In the data rows, 128 means zero.
Here are some points, each followed by its number:
[144 112  99 116  97  68  72 166 148 104 110 144 131 128 153 146 134 154 100  66 156 103  70 128 124 133 162 131 142 126 120 151 107  82 111 104 103 127 115 155 151 128 103 140 124  82 154 125  88 141 159 121 129 115] 0
[131 174  99 136 114 103  97 119 126 115 109 143 119 129 131 161 158 139 102 103 111 108  92 132 154 169 176 134 138 131 144 152 126 137 119 117  85 146  98 117 126 163 131 114 110 138 130  82 115 145 145 122 120 127] 1
[110 123 110  96 144 129 154 123 125 136 136 126 146 125  97 133 144 100 176 137 121 119 134 114 129 111 131 104 142 139 154 132 108 153  92 117 125 115 139  90 122 138 146 136 160 129 145 138 125 102 148 116 147 160] 2
[109 128 159 100 131 146 173 112 134 141 166  94  77 101  97 102 168 119 180 139  84 164 168 126 108 117 116 125 145 143 126 130 161 183 124 183 151  91 145 103 117 120 144 131 150 116 132 121 162  96  95 139 111 147] 3
[119  97  83 136  91  80  86 125 127 113 114 161  67 101 146 158 130 130  81  72 111 120  51 108 118 177 125 161 150 115 116 190 140 116 124 116  97 128  84 160 163 111 121  98 106  80 138  88 122 108 164 103 124 118] 4
[126 161 125 113 145 133 157  91 116 135 117  97 135 138 112  99 146 140 146 169 114 143 157 136 131  88 126 119 115 143 165 105 141 165  95 141 147 133 164 100 109 138 129 117 124 140 124 114 128 141  93 155 132 151] 5
[152 102  96 126 152 119 117 147 133 106 130 135 153 119 131 160  85 120 141  68 152  90  81 118 123 118 134 112 130 100 148 156  90  69 102 110 151 136 142 103 173 148 118 135 150 131 131 147 119 139 149 118 130 143] 6
[106 153  97 150 107 122 150  90 141 109  89 153 121 110 100 141 144  90 118 112 122 107 112 108 111 168 164 117 155 106 116 149 118 138 148 111  94 110  94 122 150 165 129 121 121 134 135 103 133  98 120 115 144 132] 7
[118 140 142  96 138 140 182 142 131 132 151 112 116 110 100 134 161 110 162 148 112 139 187  97 155  87 137 134 144 136 123  99 115 176 128 154 127 139 167  94 117 124 159 142 151 143 141 135 152  81 127 125 112 154] 8
[143 169 114 141  91 114  87 132 109 100 123 160 131 128 149 162 121 133  96  92 146  85  67 106 115 151 161 148 138 111 165 164 118  87 136  98 112 157  81 115 139 143 117 123 112 157 113 135 124 158 139 130 136 131] 9
[103 151 112 151 119 100 126 129 125 121  98 180 159 134 144 150 141  64 100 108 152 133 100 125 115 168 147 124 147  97 107 166  92  95 143  86  84 135  94 137 127 137 114 144 128 164 160 148 107 133 169 120 154 152] 10
[105 156 127  89 125 144 157  96 113 116 138 129 103 112 111 134 171 113 145 130  93 125 164 112 144 119 125 121 152 135 158 140 116 169  93 149 132 101 142  97 112 121 143 136 161 124 159 110 147 119 119 142 131 142] 11
[144 137 106 127  94 102  70 147 153 119 118 138 119 119 129 157  83 169 111  67 147  83  79 153 130 139 144 159 141 117 136 150 119  97 127 121 121 141  94 136 141 129 126 136 109 122 104 100 119 150 144 129 134 128] 12
New points follow, each followed by the numbers of its two nearest points above, looking only along the 4 directions in which the numbered points spread most, nearest first.
[150  92 172 170 114 153 120  86 122 124 107 138  94 166 153  86  53 108  97 154 156 142 116 152  87 143 108 144 116  88  62 128 167  94 200 132 151 117  97 200 149 128 116 109  71 102 119 172 127 146  84 107 115  86] 1 12
[149  78 107 184 143 133  80 121 121 110  78 148 123 157 143 112  65 121  95 117 141 104  79 170 126 209 122 125  99 122  64 122 140  87 152 105 116 124 107 178 172 138  92 101 100  99 123 153  96 145 165 124 122 110] 0 12
[166 110 171 105 153 133 116 178 111 129 163 105 179 156 130 113 153 112 120 175 161 168 174 128 128 118 119 127 141 153  90  89 143 109 132 130 108 125 164 166 108 110 123 157 129 127 119 183 117 141 157 115  96 130] 2 11
[107 178 163 142  89 153 170 134 145 137 165 135 134 128 109 111 137 161 143 146 150 136 145 155 108  85 151 144 147 121 110 167 123 137 196 156 111 150  81 133 105 126 143 161 126 157 110 119 146 151 110 155 114 109] 11 5
[121 103 138 143 140 152 145 119 118 145 123 123  89 132 109 127 125 108 151 157  87 155 164 122 147 149 126 130 132 149 100  97 151 166 110 135 128 108 156 132 132 129 147 115 137 112 128 123 145  95 159 128 105 123] 11 8
[138 112 140 122 126 141 130  86 145 162 126 118  84 126 135 112 101 162 136 137 100 153 131 147 112 119  97 132 122 108 107 122 133 160 135 143 162 115 135 133 130 110 134 110 130 115 139 120 140 116 117 134 135 112] 11 3
[128 100  98 164 143 115  87 102 112 108  82 173 111 138 183 142  59 129  82 111 148  83  42 135 125 157 104 110  78  91 137 163 108  49 131  93 141 108 107 162 174 116  92 112 111  89 114 147  98 142 135 118 139 106] 0 12
[119 162 201 112  84 157 174 176 172 149 185 100 142 127  96 117 163 143 152 161 158 160 211 152  99  61 176 165 178 147 107 101 114 152 193 141  95 163 121 138  88 140 143 160 114 153  99 130 164 125  75 136 100 126] 5 11
[103 134 149 131 121 151 155  99 133 152 125 106  98 132 127 110 132 135 122 162 112 154 153 123 135 118 110 149 121 137 133 104 134 184 144 158 142 119 131 123 107 127 142 111 120 128 118 120 156 121  82 144 134 125] 11 5
[112 203 166 114 102 154 177 149 121 133 164 108 189 140 107 129 196 123 161 165 156 151 208 122 135  86 178 118 162 144 155 103 107 153 152 133  86 154 147  96  70 153 147 163 135 181 110 113 158 128 103 144 105 147] 5 11
[142 132 161 118 117 151 139 128 118 149 162  66 133 163 129  80 122 172 122 193 148 181 177 161 156  96  97 157 150 162 138  90 164 144 137 147 153 141 145 166  99 113 130 137  98 150 131 158 125 152  94 121  99 107] 5 11
[113 125 114 119  81 106  81 158 169 115 128 158  99 130 132 166 138 128  86  64 133 112 100 138 123 140 179 158 161 122  97 150 122 111 144 110  83 130  96 141 147 116 133 122 103  75 134  87 122 102 167  95 104 115] 4 0
[108 150 159 157 104 183 171 115 147 136 133 127 109 178 114 114 123 102 127 183 137 139 213 163 105 129 173 145 129 120  72  94 139 148 186 139 109 148 114 156 121 153 145 133 115 133  94 134 146 133  84 127  99 107] 11 5
[103 135 162 101 140 154 154 127 129 132 160 127 113  98 110 121 142  64 179 146  88 180 181  91 102 111 113 118 179 130 113 143 134 166 107 122 128 112 137 130 104 120 165 148 170 119 124 142 139  92 119 125 139 159] 8 11
[119 128 128 137 135 149 157 100 113 131 119 118 104 121 120 104 115 107 136 133 111 156 133 131 103 137 114 125 151 123 108 136 159 149 149 147 133 116 109 138 138 134 131 132 107 121 124 116 150 104 136 122 118 125] 11 2
[123 138  91 139 109 101 121 138 132 124 148 157 117 112 133 177 116 117 117  69 149  92  68 116 130 126 142 151 143  96 140 189  98  92 131 113 134 140 118 117 158 138 133 135 137 144 127 140 139 141 156 117 132 133] 0 6
[119 141 161 138 144 171 189 136 111 133 152 132 186 160 113 106 145  71 152 218 146 159 201 113 116 118 142 119 132 129 117 103 121 124 138 129 106 145 135 127 103 161 137 150 132 187 117 191 139 126 120 141 113 152] 2 8
